In the rows, 128 means zero.
Each run below is a few steps of one of 6 hidden systems, one row a step.
trace 1, Gar:
[[130 104 115 128 108 143 115 117 158 134  81 128 175 128 131  69 108 127
  146 125 171 138]
 [ 96 136 142 136 136 118 128  90 115  92 124 196  89 134 105 112 119 150
  113 124 133 134]
 [123 157 106 107 136 137  86 149 123 121  91 120 148 131 111 146 161 137
  143  90  77 140]
 [179 150 162 132 142 141 102 117 116 122 159  93  96 111 145 148  81 145
  129 125 127 137]
 [131 122 119 116 124 105 189 151 119 142 141  92  97 129 115 162 165 104
  123 154 106 111]
 [129  91 122 126 112 140 123 142 157 151 127 117 168 125 196 130 106 110
  129 148 159 121]
 [107 106 144 166 139 110 147 101 133 128 147 159 137 142  78  93 129 113
  131 161 173 127]
 [100 139  78 125  92 126 124 120 144 122 100 159 142 130 135  96 155 156
  123  79 116 142]
 [118 169 183 113 170 161  89 134  97 114 124 155 129 123 123 122 101 144
  117 102 128 131]
 [171 147  99 121 121 133 129 134 110 109 136  93 106 127  74 139 129 147
  137 143  63 125]]
trace 2, migob, 10 rows:
[[132 160 136 110 125 132 147 136 143 162 140 111 137 120 189 124 115 100
  104  79 165 116]
 [111  97 154 123 152 140 110 140 107 101 128 164 132 129 103 128 112 154
  130 199 116 131]
 [143 136  71 139  90 114 161 104 154 139 119 108 115 142 117 113 131  96
  123  92 121 104]
 [112 123 177 124 146 122 102 143 137 121 129 137 160 108 162 150 135 131
  152 147 170 161]
 [135 110  95 142 135 132 120 117 116 131 117 129  79 149  96 123 141 152
  111 127  74 120]
 [129 169 135 135 111 137 134 137 134 134 149 112 181 119 139 123 123 100
  143  91 154 124]
 [134 109 154  95 151 128 131 136 111 118 105 133  87 113 128 124 126 169
  120 169 132 149]
 [116 145  97 149 113 132 136 115 127 126 146 149 122 154 130 141 112  89
  111 101  98  85]
 [143 114 142 110 134 133 117 147 142 131 105 105 177 108 126 108 124 127
  153 159 165 148]
 [129 115 130 152 122 104 142  92 125 118 145 134  58 132 128 146 133 144
  117 128 119 133]]
trace 3, pelu (10 x 22):
[[102 144 137 104 154 119 134 126 110 106 117 173  97 144 102 142 125 112
  108 135 103 104]
 [141 123 107 151 116 128  93 136 153 128 147 115 189 123 129 130 131 121
  161 137 135 142]
 [142 129 152 115 138 134 124 107 122 127 103 126  71 117 145 116 110 158
  110 107 140 139]
 [109 134 114 121 135 125 139 166 114 134 147 125 145 139 116 163 164 113
  126 147  84 115]
 [146 113 146 164 110 151 127 107 134 136 145 113 144 126 139  91  87 137
  134 131 167 127]
 [128 154 129  89 142  93 158 123 126 113 104 128  90 122 106 148 152 116
  126 113 126 133]
 [102 106  98 139 112 151 112 146 138 137 137 150 173 140 169 129 123 116
  124 137 112 111]
 [142 126 158 151 151 124 115  93 120 121 126 130 102 127  78 100 117 144
  136 130 153 145]
 [136 171 103  84 107 120 136 153 132 116 131 115 138 111 158 164 146 126
  132 106 101 132]
 [108  73 154 153 154 154 115 134 121 165 121 135 125 144 153 110 121 132
  108 153 148 120]]
trace 4, migob, 10 rows:
[[134 126 165 130 164 115 146 115 110 134 143 121  68 133 107 142 124 122
  108 142 132 120]
 [125 126  95 128  93 147 137 153 130 128 147 125 161 135 162 144 119 115
  126 138  96 103]
 [122  96 156 143 145 132 134 115 135 148 108 126 134 132 111  84 126 130
  127 141 179 136]
 [119 137  96 131 104  92 143 121 135 104 162 151 109 121 127 160 158 144
  130 137 104 143]
 [107 125 137 130 136 161  96 135 126 145  77 126 153 139 151 115 132 121
  130  80 128 125]
 [163 160 130 119 159 110 117 122 124 115 166 129 119 119  76 121 118 143
  129 153 131 140]
 [120 136 138 113  81 146 164 127 114 110  95 107 109 123 171 151 115 122
  132 101 109 108]
 [127 113 142 116 191 127 109 146 132 161 145 142 140 141 121 124 117  98
  103 163 152 111]
 [145 104  93 160  67 132 144 108 136 100 138 116 128 125 120 115 110 152
  153 155 109 131]
 [ 92 126 159 125 147 106 153 134 135 159 108 121 128 131 141 138 181  98
  127  98 171 135]]
trace 5, Fovev (10 x 22):
[[124 123 127  95 150 117 163 139 108 128 101 125  85 139  90 132 140 113
  107 152 100 101]
 [126 104 104 131 104 155  90 136 144 116 129 148 176 128 168 120  90 137
  137 155 122 125]
 [148 133 177 136 126 103 164 103 126 119 123  95  97 119 113 146 116  92
  145 128 166 127]
 [111  92  76 156 120 117 136 137 144 164 165 145 130 142 139 113 162 150
  103 145 118 130]
 [101 151 193 156 127 155 112 123  98 106 113 127 157 127 115 135 128 127
  161  94 131 134]
 [178 167  79 100 142 106 133 121 145 141 145 109 108 119  91  95 129 145
  109 117 126 139]
 [ 69 120 135  96 129 130 123 147 126 120  84 170 133 134 187 158 150 120
  118 109 118 124]
 [170 113 147 130 156 148 105 119 107 111 126 112 109 136  72 118  79 134
  134 184 107 112]
 [145 128  87 123  69 110 145 122 175 127 134 105 151 113 200 147 120 109
  145 107 150 130]
 [ 93 101 193 152 181 120 159 132  99 161 144 136  96 149 100 134 155 103
  105 157 157 114]]
trace 6, Fovev:
[[129 142 117 133 126 103 137 116 137 128 162 138 109 126 134 142 136 130
  121 123 133 134]
 [105 114 135 131 132 145 133 149 113 139 107 122 140 136 120 127 154 128
  130 127 112 122]
 [149 152 131 127 132 137 108 115 129 117 143 132 133 122 121 112  94 139
  126 121 133 131]
 [126 132 115 103 121 107 151 134 139 123 109 119 117 124 136 144 150 116
  128 124 127 129]
 [112 103 139 137 149 147 112 131 120 136 122 147 129 143 131 118 114 130
  113 148 123 117]
 [152 138 129 138 103 123 124 117 130 105 140 109 134 113 127 141 113 129
  154 130 124 135]
 [124 126 124 126 139 117 150 131 138 160 128 117 120 136 133 119 142 104
  109 112 149 118]
 [106 121 142 141 132 139 117 136 112 117 148 156 133 125 128 132 136 160
  126 148 115 141]
 [145 150 121 130 108 137 129 118 128 116 105 103 139 127 101 115 118 116
  147 105 120 119]
 [131 134 118 101 157 107 119 134 146 146 135 140 121 123 147 129 134 124
  107 125 153 138]]
trace 7, Kib, 10 rows:
[[111 122 132 139 153 155  96 143 109 146 112 132 131 140 114 114 148 155
  119 115  99 136]
 [135 172 127 116 114 119 134 128 122  98 167 144 139 104 121 124 123 155
  132 127 132 146]
 [141 141 148  99 148 128 156 137 122 146  94  92 115 122 102 113 134 110
  123 117 147 121]
 [110 122 119  94 132 123 129 137 132 110 123 170 118 131 164 149 105 117
  105 152 117 109]
 [143 120 136 163 124 128 125 117 134 131 143 104 157 141 109 139 108  82
  152 141 137 103]
 [135  88 100 142 128 112 120 122 150 158 133 113  96 132 155 136 153 152
  114 131 124 148]
 [ 93 132 147 161  95 166 135 123 104 119 127 143 148 134 141 108 124 147
  133  96 116 121]
 [136 144 107 120 159 114 108 141 131 128 140 135 151 123  69 109 158 151
  133 142 123 154]
 [148 158 149  95 104 119 159 113 130 104 110 113 103  99 153 120 107 142
  132 106 160 143]
 [104 130 145 101 175 140 122 150 110 137  89 141 126 153 111 144 128  83
  108 128 107  89]]
trace 8, pelu (10 x 22):
[[106 121 118 138 165 131 142 141 110 157 125 133 122 169  73 122 149  86
  103 134  96  86]
 [146 141 118 148  74 117 135 108 147  92 176 135 169 103 140 116  95 140
  159 145 161 147]
 [106 133 154  94 165 118 119 119 128 146  53 127  88 135 139 132 153 113
  114  73 144 135]
 [119 111  66 127 119 137 118 164 129 125 172 160 165 137 119 124 132 157
  115 187  72 117]
 [143 148 214 167 135 154 107  95 107 115 121 101 130 117 114 119  93 126
  162  97 169 144]
 [160 146  71  55 135  88 161 160 152 151 119  91  96 114 143 148 169 125
  100 131 108 132]
 [ 73  68 164 182 101 180 129 130 101 120 131 166 142 153 171 138  93 125
  124 159 115  92]
 [179 169 109 145 156  84 131  91 146 137 148  95 120 130  20  96 145 102
  146 108 159 140]
 [ 98 142 116  81  71 126 142 139 145  98 116 161 131  99 252 166 123 154
  119 101 130 142]
 [ 89  71 145 162 210 152  94 138 105 181  93 147 124 181  54  90 163 117
  103 148 113 108]]
trace 9, Gar:
[[134 124 146 121 114 141  87 115 136  93 108 141 135 117 175 155  80 131
  148 133 129 131]
 [137 115 140 143 167  94 125 112 130 138 128 112  91 141  74 147 159 107
  134 141 126 134]
 [129 127  94 130  92 118 126 138 153 134 152 118 140 114 192 150 145 148
  131 109 126 150]
 [107 129 182 152 169 143 137 137 105 160 149 131 143 140 112 114 128 103
  113 131 162 112]
 [140 129  60 122  87 127 151 133 143 118 141 136 150 125 104  84 129 160
  126 144 113 131]
 [100 148 182 118 127 151 134 113 109 112  82 146 115 134 154 132 101 107
  125  83 147 109]
 [151 116  97  98 167 121  97 149 129 122 118 133 124 128  84 124 138 158
  126 178  93 143]
 [137 144 144 165  84 128 124  97 129  97 142 106 117 125 166 180 106 104
  157  91 114 120]
 [145 113 139  96 191 104 141 151 136 182 121  98 104 128 112 120 166 118
  101 148 159 139]
 [106 110 110 165  70 143 138 135 130 104 183 156 168 122 176 144 118 149
  141 157 114 129]]
trace 10, Kuz (10 x 22):
[[131 118 142 146 145 153  97 123 120 143 111 117 129 134 128 108 122 148
  126 109 129 135]
 [132 171 124 125 115 127 143 123 114 109 156 135 121 125 117 137 113 123
  123 110 110 114]
 [138 127 133  89 138 128 140 146 133 133 100 113 138 117 131 119 124 121
  126 146 146 126]
 [115  98 134 157 118 144 120 117 121 115 129 144 132 138 127 124 112 137
  132 155 120 118]
 [145 141 119 138 124  98 136 118 146 131 152 108 123 127 125 157 135  97
  140 119 135 125]
 [111 113 132 106 140 122 130 137 132 141 113 144 109 122 156 123 145 152
  110 132 143 145]
 [117 126 121 160 128 149 117 138 113 140 142 124 148 143 103 118 143 137
  129 124 100 124]
 [148 167 126 118 122 120 129 108 141 122 126 118 127 120 132 119 106 111
  130  87 149 126]
 [118 127 139  91 131 129 150 145 111 108 111 143 112 118 117 127 134 151
  119 161 119 133]
 [132 104 113 148 124 149 105 132 134 138 118 118 162 145 127 126 109 104
  140 144 111 106]]
trace 11, Kuz:
[[114 155 113  96 172  93 123 138 154 149 150 171 138 131 141 125 139 103
   96 118 166 128]
 [128 104 153 151 114 164 116 142 105 132 118  99 124 113 135 115 146 198
  141 132 110 163]
 [121 167 104 138 127 131 147 118 124 132 138 143 134 155 102 119 110  74
  111  87 112  79]
 [157 144 142  83 128 112 124 132 143 101 111 118 139  89 132 115 118 159
  149 153 165 169]
 [ 97  84 134 144 122 153 140 134 101 126  96 137 106 159 119 142 124 119
  117 151  79  88]
 [159 149 109 143 136 102  94 117 165 130 179 125 173 121 134 141 107  96
  147 130 159 134]
 [113 107 173 120 125 120 159 121 111 132 106 118  61 115 163 149 150 156
  117 118 141 149]
 [112 125  73 135 138 137 126 164 128 161 165 145 171 148 105 103 151 127
  102 143 100 108]
 [137 152 163 154 108 140 108  94 134 115 101 105 140 112 136 117 117 133
  166  66 164 155]
 [131 152 109  84 145 109 166 129 107 108 131 152  71 131  87 123 126 135
   93 151  96 109]]
trace 12, Kib (10 x 22):
[[134 140 108  99 137 117 134 146 141 131 146 138 151 122 128 122 126 120
  117 149 137 125]
 [131 108 146 137 117 121 156 110 131 125 119 118 110 129 127 124 113 114
  133 144 151 118]
 [116 110  98 132 125 131 111 130 136 134 107 138 128 144 136 134 135 119
  123 122 101 118]
 [125 128 145 157 120 129 110 120 130 119 152 134 150 120 135 133 124 138
  147 130 140 146]
 [144 134 124 130 137 130 131 123 121 140 124 105  99 129 105 117 142 147
  121 113 115 136]
 [110 150 132 100 122 135 138 145 120 119 123 146 140 119 155 129 129 136
  118 113 130 127]
 [138 134 144 122 149 126 130 131 120 124 134 129 135 130  92 119 112 111
  131 157 134 117]
 [143 125 103 116 113 106 141 121 151 128 123 117 105 125 149 142 125 116
  124 129 131 125]
 [104 103 153 147 131 149 123 131 120 141 113 128 137 143 147 131 126 111
  129 122 134 113]
 [134 121  99 146 127 123 107 125 133 122 160 141 133 134 112 129 128 147
  129 150 105 136]]

Which system made each run below?
trace 13, 2 rows:
[[123 157  85 134 130 121  97 111 144 137 121 146 126 130 118 102 159 155
  120  64 117 154]
 [131 193 167 103 142 140 102 131 105  88 113 134 144 110 108 132 119 141
  148  93 124 143]]
	migob
trace 14, 2 rows:
[[132 124 119 122 126 128 120 119 139 138  85 110 123 138 134 129 130 103
  134  98 125 118]
 [144 135 145 138 147 120 108 129 129 125 160 119 136 121 128 146 120 127
  138 149 136 139]]
	migob
trace 15 (2 x 22):
[[104 118 119 118  87 138 124 126 126  89  94 157 133 120 158 134 127 161
  142 124 106 141]
 [137 138 151 131 185 130  81 118 125 140 113 130 116 147 101 138 115  97
  124 114 123 117]]
	Gar
trace 16, 2 rows:
[[137 103 144 131 121 117 144 116 125 124 127 108  84 119 144 151 128 137
  128 148 127 134]
 [105 119 120 148 136 137 125 143 127 154 145 133 148 150 142 139 143 107
  117 123 114 109]]
	migob
trace 17:
[[129 105 127 159  96 138 124 115 124 106 125 124 133 126 125 126 122 153
  153 147 115 139]
 [128 142 118 124 141 100 137 116 140 131 127 126 112 140 118 149 136  82
  123 113 128 112]]
	Kuz
trace 18, 2 rows:
[[135 174 143 122 163 131 140 148 122 175 160 101 146 126 118 109 148 109
  110  85 153 127]
 [126 133 125 113  92 158 155 126 115 116 110 134 122 110 136  70 110 190
  116 119 137 141]]
	Kuz
trace 19, 2 rows:
[[137 162 145 144 128 138 103 116 117 122 120 104 123 131 122 154 132 121
  148  73 105 130]
 [153 153 105  86 157 125 129 158 132 156 143 113 117 125 134 126 131 132
   93 124 115 123]]
	Fovev
trace 20, 2 rows:
[[140 138 105 155 143 152  89 115 147 167 154 138 149 143 149  90  93 127
  101  87 142 115]
 [124 175 171 116 105 121 175 126  97  93 141 117 111  99 115 141 141 155
  143 111 134 151]]
	Kuz
trace 21, 2 rows:
[[132 129 139 155 121  97 152  97 124 121 132 110  75 141 114 170 137  90
  134 111 116 112]
 [130 113 121 122 134 149 103 173 134 158 143 103 172 125 177 147 137 126
  128 144 117 130]]
	migob
trace 22, 2 rows:
[[116 142 136 116 131 127 140 137 132 121 131 144 165 121 111 108 131 121
  132 135 155 131]
 [121 115 119 144 113 147 123 111 120 122 113 139 116 136 121 103 119 152
  123 117 115 125]]
	Gar
trace 23:
[[110 113 148 170 130 146  93 106 129 129 116 142 149 136 117 102 129 148
  143 111 144 148]
 [133 172 105 116 141 114 127 116 126 120 146 151 105 130  97 114 135 144
  108  97 114 134]]
	Gar
trace 24, 2 rows:
[[136 107 105 141 106 119 115 105 149 110 118 135 125 135 141 133 108 118
  138 137 124 124]
 [117 134 130 148 141 114 107 110 130 129 132 141 106 138 123 143 138 124
  126  98 120 135]]
	pelu
trace 25 (2 x 22):
[[145 112 142 144 136 137 135 125 137 157 140 101 140 140 144 130  91  78
  124 143 154  97]
 [117 112 139 148 102 101 162 112 137 116 168 144 112 109 156 132 133 152
  126 151 163 152]]
	Kuz
trace 26 (2 x 22):
[[122 129 138 106 112 144 126 157 115 119  92 101 144 105 132 130 167 172
  151 121 109 163]
 [126 136 123 142 152 155 107 111 115 135 118 152 126 161  94 101  87  95
  107 111 112  83]]
	Kuz
trace 27:
[[136 128 120 103 104 124 152 133 137  98 129 138 158 114 123 114 103 121
  140 171 146 123]
 [106  96 137 147 123 131 124 100 129 124  77 137 102 148 123 124 126 114
  134 115 128 117]]
	Gar
trace 28 (2 x 22):
[[122 122 104 125 112 120 146 130 142 141 135 132 130 121 142 104 146 150
  116 122 146 144]
 [103 124 150 133 122 142 140 124 109 111  98 144 132 131 110 109 130 137
  136 128 130 125]]
	Kib
trace 29:
[[115 156 152  92 148 134 145 155  88 114  97 121  97 131 103 158 152 127
  124 116  75 115]
 [154 132  87  93 132 155 102 145 140 125 126 141 158 129 141 103  69 126
  111 151 111 102]]
	Fovev
trace 30 (2 x 22):
[[136 109 106 130 128 129 120 134 140 155  90  90 119 147 138 153 145  94
  134 103 102 108]
 [146 124 148 119 138 108 123 126 148 126 168 134 136 105 158 136 110 135
  129 165 172 150]]
	Gar
